Each path below is one point turned by a fixed rotation once a step. After each direction that follows a path, write how fast that rotation turns it, in degrees each step (0 if it stays still).
Each turn is a multiple of 5 degrees from 10 to 175, or 0.
Rotation 1:
[-0.66, +2.31, +2.41, +1.93, +0.14, +1.37, -0.17, -3.00, -1.87, -0.38, +0.92, -2.72, -0.61, -2.69, -0.75, -1.90, -1.30, -1.45, +2.12]
[+2.31, +1.76, +1.61, +2.69, -0.35, +0.26, -2.08, -0.72, -2.74, -2.50, -0.43, -0.59, +2.44, -1.47, -1.83, +0.32, -1.77, -1.32, +2.75]
[+1.07, +1.69, +2.60, +0.87, +2.10, +1.26, -0.18, -1.75, +0.39, -2.29, +0.75, +1.82, +2.10, -1.79, +1.73, -1.38, -0.88, -1.96, +3.23]
[+0.55, +3.68, +2.82, +1.50, -1.38, -1.79, -0.29, -3.25, -0.07, -0.22, -0.10, -0.75, -0.58, -2.23, +0.12, -1.77, -1.83, -2.05, +2.06]
[+0.52, +0.23, +1.32, +3.75, -0.83, +0.77, -1.80, -0.67, -2.51, -2.13, +0.59, -1.83, +0.83, -3.36, +0.41, -1.07, -0.79, -0.01, +2.96]
[+0.47, +2.18, +1.35, +0.47, +1.87, +1.59, -0.41, -2.41, -1.40, -2.91, +0.05, +0.67, +2.25, -1.05, -1.92, -1.62, -2.76, -1.67, +2.99]
[+2.59, +2.86, +3.39, +1.62, -0.37, -0.21, -0.38, -2.14, +0.00, -0.11, +0.88, -0.71, +1.91, -1.27, +0.90, -0.37, +0.02, -3.53, +1.78]
[+0.25, +2.32, +1.59, +2.42, -0.06, +0.30, -1.75, -1.53, -0.15, -1.68, -0.73, +0.19, -1.38, -3.78, +1.92, -1.16, -1.99, +0.00, +3.62]
[+0.05, +0.85, +1.26, +1.39, -0.54, -1.53, -0.01, -1.38, -2.52, -2.73, +0.33, -0.70, +2.49, -2.21, -1.36, -3.78, -1.88, -1.14, +2.70]
[+0.87, +2.37, +3.06, +1.88, +1.50, +2.90, -0.36, -2.75, -1.47, -1.25, +1.12, -2.26, +1.38, -1.14, -0.65, -0.31, -0.20, -2.33, +1.60]
[+2.94, +2.91, +1.33, +1.90, -0.20, -0.48, -2.24, -1.13, -0.60, -2.40, -1.46, +1.67, +0.89, -1.69, +0.20, +0.99, -2.25, -1.50, +2.92]
[+0.13, +1.08, +2.15, +1.50, +0.48, -0.70, +0.25, -1.53, -0.02, -2.07, +1.41, +0.58, +1.60, -3.34, +2.12, -2.90, -0.58, -1.11, +3.40]
[-0.61, +3.11, +2.27, +1.57, -0.80, +0.17, -0.74, -3.27, -1.95, -0.68, -0.16, -2.12, -0.53, -2.07, -1.75, -2.40, -2.38, -1.64, +1.88]
Directions:
[-1.10, +0.34, +0.07, -0.47, +1.44, +1.88, -0.07, -0.66, +0.49, +0.00, -0.41, +0.06, -1.52, -0.22, +0.20, +0.08, -0.65, +0.57, +0.44]
155
[+0.07, +1.05, +1.03, -0.26, -0.40, +0.00, +0.53, -1.07, +0.09, +1.43, +0.46, -1.43, -0.76, +0.40, -0.26, +0.21, +0.53, -1.05, -1.00]
120
Rotation 2:
[-0.41, -1.50, +1.56, -0.89, +1.96, -1.63, +2.22, -1.14, -3.90, +1.50, +2.74, +1.33, +1.91, -0.78, -0.52, -2.32, -1.13, -2.22, -2.10]
[+0.65, -1.92, +0.68, -0.86, +2.90, -0.41, +2.77, -1.19, -2.00, +0.69, +1.39, +0.72, +3.01, -1.90, -1.82, -2.60, -1.95, -2.16, -1.97]
[+0.40, -1.67, +1.56, +0.73, +1.90, +1.21, +3.14, -1.94, -2.60, +1.60, +2.00, +1.07, +1.70, -1.14, -1.01, -2.42, -2.01, -2.16, -2.11]
[-0.20, -1.73, +2.46, +0.81, +0.93, -0.86, +2.10, -2.51, -2.10, +1.21, +2.36, -0.12, +2.34, -0.40, -0.61, -2.67, -1.75, -2.87, -1.56]
[+0.63, -1.34, +1.90, +0.63, +2.21, +0.73, +3.08, -1.76, -0.78, +0.86, +1.99, -0.97, +3.88, -1.71, -1.17, -2.62, -1.75, -2.43, -1.00]
[+0.44, -0.71, +3.77, +1.40, +1.76, +2.06, +2.72, -2.66, -0.81, +1.63, +2.37, -0.73, +2.02, -0.93, -0.04, -2.05, -1.77, -1.57, -1.41]
[-0.26, -0.60, +4.34, +0.56, +1.13, -0.09, +1.21, -2.08, -1.18, +1.78, +2.57, -1.16, +3.07, -0.54, +0.98, -2.12, -1.32, -2.18, -0.87]
[+0.70, +0.11, +3.63, -0.53, +2.88, +1.23, +2.07, -1.39, -0.62, +1.07, +2.23, -1.53, +3.78, -2.38, +0.36, -1.32, -1.63, -1.75, +0.06]
[+0.12, +0.23, +4.19, +0.12, +2.74, +2.56, +2.25, -1.47, -1.68, +1.69, +2.85, -0.07, +1.88, -1.56, +1.53, -0.87, -1.39, -0.47, -1.09]
[-0.27, +0.16, +4.15, -1.14, +2.38, -0.68, +1.69, -1.34, -2.85, +1.83, +3.07, -0.67, +2.68, -1.12, +1.72, -0.82, -0.86, -1.16, -0.74]
[+0.20, +0.53, +2.34, -2.18, +3.55, +0.50, +2.24, -0.11, -2.19, +1.13, +2.20, +0.04, +3.07, -2.73, +0.72, -0.41, -1.41, -1.29, -0.22]
[-0.01, +0.43, +2.70, -1.22, +3.42, +1.17, +2.52, -0.69, -3.78, +1.37, +2.51, +1.13, +0.98, -2.03, +0.89, -0.35, -1.38, -0.06, -1.31]
[-0.52, -0.46, +1.98, -1.98, +2.82, -1.59, +1.80, -0.68, -4.33, +1.79, +2.44, +1.00, +2.14, -1.11, +0.97, -0.90, -1.02, -0.97, -1.53]
Directions:
[+0.12, -1.31, -1.01, +1.05, -0.79, -0.24, +0.52, -0.76, +0.45, -0.12, -0.37, +0.23, -0.04, +0.55, -1.47, -1.25, -0.42, -0.93, -0.73]
25
[-0.47, -0.18, +0.90, +0.66, -1.02, -0.50, -0.27, -0.66, -1.06, +0.84, +0.85, +0.58, -1.26, +1.42, +0.99, +0.01, +0.26, +0.26, -0.67]
120
Rotation 3:
[+1.55, -2.44, -0.31, -1.06, -1.26, -2.94, -1.42, -0.25, +5.18, +0.06, -1.94, +0.68, -1.68, -2.27, +0.77, +1.54, -2.09, -0.51, +1.40]
[-0.12, -3.05, +1.09, -1.78, -0.91, -0.24, -0.48, -0.15, +2.49, -5.64, -1.70, +0.45, -1.63, -2.06, +2.23, +0.28, -0.92, -0.68, -0.27]
[+2.08, -0.73, +1.81, -3.94, -2.18, +0.48, +0.69, -2.76, +1.41, -4.17, -0.51, -2.92, -0.11, +0.44, +0.70, -0.55, +0.01, +0.27, +1.85]
[+4.16, +0.22, +1.67, -3.05, -1.42, -0.36, +1.85, -1.91, +2.07, +0.71, -1.37, -1.88, -1.50, -1.85, +1.35, +1.47, -2.76, -0.93, +2.47]
[+1.00, -0.01, +2.41, -0.83, -0.06, -3.00, +2.21, +0.34, +1.81, -1.87, -1.29, +1.01, -1.30, -2.19, +3.88, +1.76, -3.11, -2.38, +1.46]
[+0.85, +0.62, +1.16, -1.02, -1.02, -3.85, -0.64, -0.57, +2.06, -5.39, -0.84, -0.43, -1.34, +0.90, +1.50, +1.69, +0.53, -1.02, +2.00]
[+2.88, +0.00, -2.09, -2.79, -1.11, -0.64, -1.25, -3.15, +0.87, -2.55, -2.39, -0.46, -3.00, -0.39, -0.41, +1.25, -0.75, -0.96, +2.32]
[+0.40, -1.05, -0.70, -3.03, -1.62, -0.88, +1.46, -2.64, +1.08, -1.10, -2.66, +1.68, -0.76, -2.56, +0.32, -0.71, -4.42, -2.06, +2.12]
[-0.31, -0.93, +1.39, -1.50, -3.58, -2.62, +1.43, +0.12, +4.24, -2.38, -1.46, -0.05, +1.48, -0.69, +2.23, -0.51, -1.83, -0.15, +2.87]
[+2.33, -2.71, +1.92, -0.58, -1.38, -1.38, -2.50, -0.18, +2.96, -2.47, -2.67, -2.17, -1.13, -0.96, +1.74, +2.22, +0.88, +0.51, +2.75]
[+1.81, -3.08, +1.84, -3.39, +1.63, -0.22, -1.01, -2.93, +1.46, -3.56, +0.01, -1.07, -1.88, -2.04, +0.77, +1.16, -2.34, -1.72, +0.07]
[+2.09, +0.95, +0.88, -4.43, -1.99, -1.03, +2.53, -1.42, +2.73, -3.26, +0.66, -0.37, -1.04, -0.85, +1.26, -0.42, -2.92, -0.65, -0.52]
[+2.65, +1.55, +0.95, -0.83, -3.37, -1.16, +2.28, +0.57, +1.16, -1.82, -3.13, -1.74, -1.88, -0.69, +3.27, +1.16, -0.67, -0.62, +2.62]
Directions:
[+0.19, -0.03, -0.36, -0.63, +0.57, -0.49, +0.44, -0.33, +1.04, +1.45, +0.91, +1.08, -0.25, -0.77, -0.52, -0.19, -1.70, -0.34, -0.89]
100
[-0.26, -0.53, +1.21, +1.31, +0.89, -1.49, -0.73, +0.80, +0.81, +0.72, +0.07, +0.13, +0.60, -0.08, +0.58, +1.09, +0.19, -0.26, +0.69]
80
[-0.93, -1.82, -0.42, +0.00, -0.76, +0.59, -1.07, -0.12, +1.06, +0.08, -0.76, +0.21, +1.06, -0.50, -0.75, -0.84, -0.10, +0.68, +0.25]
45
Rotation 4:
[+2.36, +1.02, +1.63, +3.09, -3.37, -0.32, -1.34, +0.54, +1.39, -1.09, +0.77, +0.34, -2.49, +2.73, -0.12, -0.35, -2.20, +1.83, -1.58]
[+0.61, -1.34, +1.95, +2.49, -4.72, +0.05, +0.44, -0.41, +1.74, +0.14, -0.60, +0.97, -2.74, +3.04, +0.51, +1.64, -0.86, +0.11, +0.59]
[+1.56, -0.53, +1.72, +4.29, -4.56, +1.33, +0.26, +0.77, +0.30, -1.07, +0.46, +0.83, -1.25, +1.73, -2.02, +0.21, +0.61, +1.45, -0.93]
[+1.50, -1.13, +1.85, +4.63, -2.67, -0.29, +2.49, +0.49, +0.66, +0.86, -1.39, +3.09, -1.96, +1.24, +0.31, +0.86, +0.95, +0.49, +0.37]
[+2.63, +0.17, +0.64, +5.18, -1.81, -0.74, +0.42, +0.70, +1.50, -0.16, -1.59, +1.36, -1.85, +0.69, -1.42, -0.64, -0.30, +2.31, -1.28]
[+0.64, -0.85, +1.90, +3.80, -1.62, -1.21, +0.17, -1.44, +3.10, +0.61, -2.84, +1.22, -2.63, +1.09, +0.52, +0.28, -0.43, +1.96, +0.91]
[+1.38, -0.37, +1.34, +3.48, -3.29, -0.25, -0.74, -1.53, +1.04, -1.21, -1.88, -1.18, -2.33, +0.61, -2.26, -0.58, +0.81, +3.19, -0.14]
[+0.16, -1.83, +2.48, +3.08, -2.53, +0.33, +1.72, -1.51, +0.98, -0.45, -1.94, +0.94, -2.59, +0.40, +0.84, +0.49, +2.09, +2.90, +1.99]
[+3.14, -0.71, +0.56, +4.20, -1.47, +0.45, +1.42, -0.07, -0.80, -1.37, -0.80, -0.71, -2.64, -0.72, -0.58, -1.00, +2.03, +3.27, +0.24]
[+2.45, -1.10, +1.75, +3.20, -0.17, -0.93, +1.95, -0.61, +1.57, -0.17, -1.41, +1.45, -2.95, -0.52, +2.50, -0.16, +0.84, +2.95, +1.03]
[+4.18, -0.07, +0.38, +2.53, -1.79, -1.34, -0.75, -0.91, +1.12, -1.91, -1.06, -1.34, -3.55, -0.55, +0.50, -1.32, -0.58, +2.81, +0.09]
[+1.35, -1.55, +1.56, +0.95, -3.08, -0.90, -0.72, -1.27, +2.01, -1.45, +0.13, +0.54, -3.77, -0.15, +2.39, +0.45, +0.01, +3.20, +2.56]
[+2.73, -1.42, +0.02, +1.56, -4.13, +0.42, -0.06, +0.12, -0.74, -2.38, +0.74, -0.86, -3.37, -0.78, -0.04, -0.53, +1.13, +2.43, +1.20]
Directions:
[-0.03, +0.32, +0.42, -0.13, +1.48, +0.18, +0.65, -1.54, -0.62, +0.09, -0.88, -1.32, -0.46, -0.15, +0.49, -0.58, +0.53, +1.39, +0.29]
25
[-1.36, -0.47, +0.95, -0.30, +0.51, -0.17, +0.40, -0.32, +0.97, +0.66, +0.21, +1.54, +0.00, +0.31, +1.59, +0.68, +0.11, +0.21, +0.92]
175
[+0.94, +0.66, -0.42, +0.36, +1.28, -1.37, -0.61, +0.12, +1.24, +0.52, -0.59, +0.31, -0.29, -0.39, +0.52, -0.33, -1.55, +0.01, -0.78]
70
